One turn or mirror swaps these rows in pairs. Which row does each one swap with?
The rows were stretched afterwards, more along some directions than others.
vin: 26 -20 14 -8 28 23 -1 -30 24 -7 9 2 18 17 -36 4 -8
gobel: -7 -21 -14 14 39 -3 -6 24 36 -47 -4 -1 13 -37 -27 -12 3
geb: 65 -10 11 -23 10 24 -6 -47 -5 -13 -17 -4 16 16 11 8 -20
poza: 19 23 -5 -7 -20 -12 6 -6 6 -15 -7 4 -7 -10 -3 1 19
gela: -19 -13 2 22 44 12 -14 22 -2 0 -5 8 27 14 -46 3 27
zafop: -4 -10 21 -16 -36 -26 22 -17 25 4 4 17 -29 -31 26 6 -16
voneb: 32 -22 16 0 39 3 -12 -38 32 -18 8 -4 32 11 -20 -18 -11
vula: -35 2 4 13 -7 -18 11 -2 28 20 20 13 -31 4 -16 -23 -5
Mil: 7 1 -16 5 -14 -16 28 8 -4 -19 -18 7 -13 17 35 -6 18
nin: 13 14 -9 -23 3 27 14 -2 -6 1 -24 -4 -29 26 13 21 -18
Zem: -43 38 2 13 -19 -28 -34 12 51 -13 30 9 -12 -24 -38 -34 -23
Ziku: -13 -17 -22 -19 -15 22 26 28 -51 39 2 1 -11 -21 3 20 5
Febi: -2 -4 -19 -20 13 46 24 27 -47 40 -7 6 -12 -9 -1 23 -5
zera: 6 23 -2 -2 2 38 -47 -2 6 -14 7 3 21 7 -51 10 -1
dola: 25 14 0 -6 -20 -18 7 -7 9 -12 -11 6 -6 -13 12 -10 19
Mades: -13 -16 25 0 3 -16 13 -10 41 -5 6 20 -17 -49 4 -16 -23
vasa: -12 7 -11 11 2 -14 21 36 -23 -8 -22 15 -5 26 23 -3 38
zot: -21 -15 -25 -19 -17 -11 38 46 -44 25 3 2 -19 -22 8 15 18
Sut: -20 2 -5 20 -21 -6 -45 2 -7 3 10 -19 28 -29 -12 -9 -11
dov: 3 -14 20 -13 -27 -24 26 -22 28 0 -2 16 -22 -33 20 2 -18
vun: 15 -34 -13 30 11 11 -11 -3 14 -29 -3 7 31 -11 3 -8 23
zup: 17 -32 -17 24 22 9 -9 13 -7 -45 -20 -1 43 -3 1 1 34
loguf: 9 -26 -2 24 12 15 -22 -3 2 -42 -2 8 39 -5 -2 -1 34
sotis: -24 -6 14 -1 19 -26 -3 1 58 -30 4 11 -10 -41 -5 -14 -11
ravil: 2 -4 3 -9 -8 -5 5 23 -18 -43 -15 -9 18 21 -6 11 24
bunot: -4 14 -29 -30 7 47 9 12 -27 36 -7 -6 -24 11 8 29 -17
muvi: -15 -3 -14 2 9 -36 9 23 -4 -6 16 -2 -2 -29 -4 -41 -12
zor: -2 -1 -27 -23 11 45 8 16 -31 39 -6 -1 -13 -14 5 23 -16
mak: -4 -6 -10 18 -16 6 -42 2 -15 12 4 -19 33 -28 0 -12 -8
nepo: 22 -13 -17 -11 -38 -3 26 -14 30 -38 18 -6 -13 -11 2 -8 0
vep: 21 -22 18 -26 -45 -11 23 -38 16 6 -1 6 -26 -16 33 19 -18
pazi: -21 4 -2 -13 13 -20 21 13 -16 25 20 -3 -23 20 -8 -32 2
tepu: -50 3 7 -6 -1 -31 24 26 0 23 30 5 -34 5 -27 -30 -2
fadur: -8 -24 11 12 34 20 -14 -11 22 -4 9 3 27 11 -39 2 7
Nesop: -16 -3 16 -8 6 -22 6 -5 42 -7 -4 16 -21 -42 12 -10 -21
gudom: -11 -13 -22 -22 -18 19 26 32 -49 35 5 5 -16 -21 5 25 10
fiki: -18 23 -20 13 -5 -20 21 32 -11 -16 -7 16 -2 19 23 -8 25
Navut: -49 10 1 -3 -1 -22 31 22 12 24 22 14 -39 16 -16 -22 12

nepo swaps with -> ravil
Mades swaps with -> Febi
zafop swaps with -> gudom

One turn or mirror swaps these rows in pairs. Which row does each one swap with?
The rows were stretched afterwards, more along some directions than others.
ges: -5 -25 30 64 10 12 -4 16 -25 -2 -49 10 5 1 12 23 -22 -27
sezum: -20 29 -31 -15 -43 -48 10 2 -24 21 -12 2 -4 34 -6 -25 -17 -17
giz: -40 -31 -26 5 -61 -28 26 -11 -23 -18 12 2 10 -42 -8 -5 -16 -21
Gema: -76 -8 12 -17 -4 2 30 -2 12 14 18 30 -20 14 5 15 -12 -54
mera: 13 40 -33 -7 -58 -44 -3 10 -36 9 -30 1 9 10 -12 -38 -21 -10
tizoz: -78 -5 21 -25 -14 40 38 -12 23 13 16 28 -25 -12 13 19 -12 -53
Fon: 5 25 -41 -16 -59 -51 13 10 -34 13 -20 2 1 25 -7 -36 -9 -8
rupaf: -26 -17 -27 -3 -77 -11 39 -13 -22 -16 -3 0 10 -40 -6 -21 -20 -38
ponut: -51 -20 15 21 5 49 12 -21 -8 29 5 24 -34 -23 -1 -21 -13 -39
palef: -27 4 16 -4 -13 43 17 -21 38 20 24 19 -17 -29 16 25 -13 22
tob: -34 19 -10 -5 -72 4 28 -21 -12 -5 -3 -2 21 -51 -9 -7 -36 -44
vek: -3 13 20 -24 -8 -1 -18 17 19 2 3 -9 -5 3 23 19 10 14
kidaz: -22 7 -2 -16 -9 -14 6 -7 28 -26 -47 -35 -41 -9 27 -5 24 -23
Nuvuk: -21 -17 -9 -8 -26 -39 9 -11 19 -36 -42 -34 -39 -9 22 -3 22 -9
vage: 4 50 9 -16 -32 -44 20 3 5 -4 -51 -8 6 4 -8 19 -17 -15
Tid: 7 10 -25 10 -1 -17 -3 8 32 30 5 1 -18 -23 22 3 3 30
piluz: -22 0 7 -14 -58 -13 28 -1 1 -34 28 -22 0 -27 -28 -19 12 -32
guki: -85 -17 26 -15 -2 18 23 -13 10 9 18 33 -23 0 -2 33 -15 -48
mirot: -9 -6 33 58 8 10 -22 19 -18 -6 -45 13 -1 -13 8 17 -21 -33
Vudiz: -12 44 10 13 -54 13 20 -24 -5 -5 -29 -7 20 -41 -8 1 -33 -21
kav: -40 -7 17 62 -11 44 14 -23 3 1 -8 1 -49 -6 -13 -4 1 -14
Bir: 2 1 24 44 -7 1 -27 19 -16 -16 -53 3 -9 -18 4 -8 -15 -33
Gol: 0 -2 1 -41 -5 -51 16 21 -8 15 -9 16 17 2 8 0 -14 -11
zalu: -18 29 -4 9 1 -40 -18 34 32 12 -7 -12 -13 -38 -2 -16 3 -42
lef: -7 55 11 -9 -21 -35 18 1 3 -9 -57 -7 13 0 -6 9 -21 -25
bok: -9 -31 -5 18 -51 13 40 -28 -25 -17 14 -7 -3 10 -5 6 -4 31
zula: 13 27 -5 20 -27 -29 -27 14 -19 -7 -45 -7 1 -21 -9 -33 -20 -13
tevor: -10 6 27 -24 -2 9 -10 16 21 3 11 3 -1 7 26 20 6 18
zile: -40 -30 11 2 11 33 15 -9 -10 38 22 23 -26 -27 1 -30 -6 -29
Zoz: -1 -22 10 14 -6 -4 -9 42 3 9 35 27 14 13 2 29 -12 34
mene: -55 -13 18 20 -5 47 13 -22 -6 33 -2 13 -39 -33 3 -24 -14 -45
riru: -27 26 1 8 -72 19 13 -23 -25 -10 -12 4 26 -45 -4 5 -34 -29
Tovom: 1 -9 11 -7 -16 -2 -14 38 0 9 30 15 12 16 13 18 -7 25
Konos: -49 -2 20 48 -1 50 16 -26 11 9 -15 9 -53 -19 -9 -9 -7 -28
nopo: -20 -14 0 -23 -76 -12 38 -13 1 -37 30 -21 -1 -21 -21 -9 3 -3
Figi: 4 11 22 36 -20 -11 -29 21 -19 -17 -50 4 -1 -15 8 -1 -14 -25
Zoza: 2 0 11 -12 -3 0 -22 32 7 10 18 13 15 14 17 17 -11 24
Ruso: -69 -13 24 -24 -18 40 35 -21 33 10 21 32 -25 -33 15 27 -15 -22
mok: -54 -10 25 -17 -11 55 15 -21 29 2 21 33 -17 -27 13 33 -18 -1
peva: -10 -26 6 40 -5 -4 2 42 13 5 40 34 -4 18 -3 26 -10 29
Bagu: -27 -36 -30 2 -58 -42 32 -2 -17 -18 -3 -5 6 -26 -1 -14 -7 -31
rasu: -1 -17 -5 -34 -19 -58 17 14 -13 9 3 23 8 4 3 -2 -14 -14
Nen: -5 -26 -3 8 -60 4 41 -26 -23 -18 12 -15 -1 -1 -14 3 -4 27
mib: -49 -5 19 55 -3 45 13 -23 11 10 -3 0 -55 -19 -12 -4 -2 -17
nufe: -4 -35 -9 25 -44 10 37 -20 -37 -14 -2 -3 6 17 3 17 -5 28
gamu: -3 20 -26 15 5 -20 -8 12 33 33 -16 -10 -23 -39 18 -4 -6 20
mes: -7 -17 -9 -3 -67 6 46 -23 -16 -17 21 -14 7 -4 -6 2 -3 22
rok: -24 -12 3 -16 -70 -7 36 -13 -5 -37 35 -17 7 -21 -18 -4 7 -7
gosi: -18 6 12 -23 -5 -6 -6 -1 33 -20 -34 -28 -35 -12 30 10 22 -7
Fasub: -42 -10 10 69 -5 33 10 -11 7 -7 -6 11 -50 3 -14 11 3 -8
gan: -39 24 1 1 10 -39 -11 35 36 13 -8 -18 -11 -41 -2 -12 1 -51
detu: 18 28 -2 30 -31 -19 -26 10 -20 -6 -37 -4 8 -19 -6 -30 -21 -15

Fon swaps with -> kidaz
piluz swaps with -> zile
Konos swaps with -> mes
lef swaps with -> Tid

